In the rows, zero is written as 128.
Rotation paths and how fast each direction turns (deg/step):
Each turn is a multiple of 5 degrees from 10 to 175, or 0.
Each row of a path follows its step; steps can be skipped.

step 0: [127 124 146 133 133 127 142 119 131 134 137 123 129 130 143 136 121 145
 140 129 122 138 129 122 130 130 120 121]
step 1: [121 129 137 134 133 138 131 112 126 136 136 138 125 133 126 143 107 131
 122 127 125 128 127 123 138 119 136 127]
step 2: [122 133 114 141 129 130 133 130 133 128 129 138 141 132 133 122 115 125
 121 125 123 144 135 130 139 115 135 119]
step 3: [128 139 122 131 125 113 131 114 136 128 114 132 132 132 144 122 115 128
 128 131 114 134 133 126 129 129 120 136]
step 4: [132 118 141 125 121 127 126 119 126 136 128 138 130 132 140 127 112 136
 134 134 125 140 137 138 111 127 130 136]
step 5: [131 113 134 136 137 126 133 118 119 140 125 131 122 135 128 120 115 144
 128 129 137 144 122 127 136 126 129 123]
step 6: [111 132 138 144 131 134 125 121 126 129 122 124 141 125 134 124 110 129
 116 128 136 134 125 116 131 126 124 121]
step 7: [116 142 133 145 125 121 128 132 122 136 121 136 133 121 141 127 122 140
 133 124 120 126 142 127 132 115 130 126]
step 8: [132 126 131 133 134 114 127 124 132 129 130 141 122 139 151 135 120 127
 136 130 128 134 139 113 127 125 134 128]
step 9: [130 113 145 129 132 125 133 111 143 134 134 128 135 125 133 123 119 129
 132 129 118 140 128 125 135 120 140 128]
Directions:
[129 123 133 134 125 127 127 132 128 130 127 130 129 126 131 133 132 127
 128 129 127 123 128 123 132 129 127 121] => 45
[129 129 127 129 130 124 131 125 127 133 123 128 123 126 124 126 131 133
 130 127 124 125 126 129 136 127 127 131] => 160
[132 126 127 126 120 122 129 129 130 126 128 126 125 127 132 126 128 123
 124 131 126 130 128 128 129 122 132 132] => 65
[123 132 123 129 126 125 126 134 130 129 127 135 133 129 127 127 131 129
 125 129 126 129 129 123 128 127 125 134] => 80
[128 131 131 124 127 126 124 126 131 128 129 131 123 130 128 122 131 126
 133 133 127 129 135 128 128 129 124 124] => 80
[129 128 131 130 124 130 124 128 126 129 129 132 130 125 122 128 126 131
 128 127 127 124 133 135 125 124 134 129] => 130
[127 126 130 122 122 129 129 125 130 124 127 130 131 129 128 128 129 137
 129 132 134 128 124 128 131 128 128 128] => 70

step 0: [141 127 135 118 127 127 134 137 138 117 122 124 118 117 123 113 130 122
 131 122 131 119 134 126 135 130 125 127]
step 1: [136 115 125 136 129 130 133 135 125 134 125 132 116 125 134 123 132 123
 132 125 133 142 145 133 138 133 130 132]
step 2: [125 130 123 123 127 124 143 132 128 127 131 142 121 119 133 111 122 114
 127 125 132 131 129 131 127 118 128 123]
step 3: [125 113 135 124 126 121 125 135 132 134 125 128 107 124 139 123 124 132
 136 120 129 135 121 127 120 127 127 129]
step 4: [117 129 135 132 121 133 137 125 140 140 123 129 125 121 129 128 132 118
 134 122 127 133 133 126 124 114 141 128]
step 5: [135 127 132 115 128 126 121 125 131 130 116 117 121 126 127 122 125 113
 134 111 125 128 130 128 122 120 121 119]
step 6: [135 124 136 129 108 125 127 139 131 137 123 129 131 129 128 131 128 115
 131 126 130 139 142 121 126 133 127 131]
step 7: [137 122 135 128 118 131 134 129 125 132 127 127 126 131 120 108 125 109
 125 131 130 122 123 134 135 119 125 126]
step 8: [141 121 126 138 128 119 132 136 135 131 123 124 112 137 140 128 121 117
 123 128 131 129 128 123 127 127 123 138]
step 9: [126 132 121 129 119 136 135 132 144 132 124 125 126 126 131 119 123 119
 133 136 142 137 121 134 126 122 137 130]
Directions:
[127 128 129 131 128 136 129 131 130 136 129 133 134 129 130 131 129 128
 130 131 130 133 131 129 128 129 131 131] => 145
[132 127 131 129 127 128 123 131 129 127 129 128 133 128 122 128 131 123
 129 126 126 124 133 127 133 130 123 130] => 55

step 0: [134 118 124 130 118 139 125 122 125 128 129 112 126 136 130 118 125 136
 124 131 119 132 123 117 134 146 117 116]
step 1: [126 125 125 116 146 148 129 129 134 126 120 123 136 127 129 131 128 129
 131 131 119 125 135 139 112 122 135 118]
step 2: [111 138 122 143 137 129 125 129 119 127 126 123 135 128 121 128 119 132
 140 128 144 126 139 120 128 143 127 135]
step 3: [136 137 124 117 129 111 119 127 134 122 123 136 139 126 137 134 106 121
 127 127 128 127 128 133 137 128 129 118]
step 4: [126 121 125 139 127 128 123 135 144 122 130 137 128 129 128 145 147 123
 120 137 142 125 122 135 134 137 125 132]
step 5: [126 132 135 121 126 131 138 115 137 135 126 135 118 104 132 116 125 121
 120 126 132 131 133 131 136 123 125 139]
step 6: [136 133 116 124 121 115 143 130 125 137 136 124 126 133 123 136 142 148
 126 129 125 136 131 129 131 123 135 135]
step 7: [126 121 139 120 113 126 128 129 117 130 139 123 126 128 135 129 133 115
 127 121 133 133 136 118 111 117 118 117]
step 8: [128 123 133 130 130 126 108 140 124 143 124 122 124 135 121 116 129 135
 131 136 113 119 127 133 127 119 125 138]
step 9: [139 122 135 133 133 145 136 122 122 128 131 138 124 142 128 131 111 125
 139 129 130 124 124 112 127 125 139 129]
Directions:
[129 126 125 125 127 137 120 131 125 128 128 129 126 125 129 126 132 125
 124 132 130 128 128 131 131 127 129 127] => 100
[132 125 128 127 131 125 126 130 130 124 135 132 128 123 127 126 128 126
 134 127 129 124 123 127 131 131 130 130] => 60
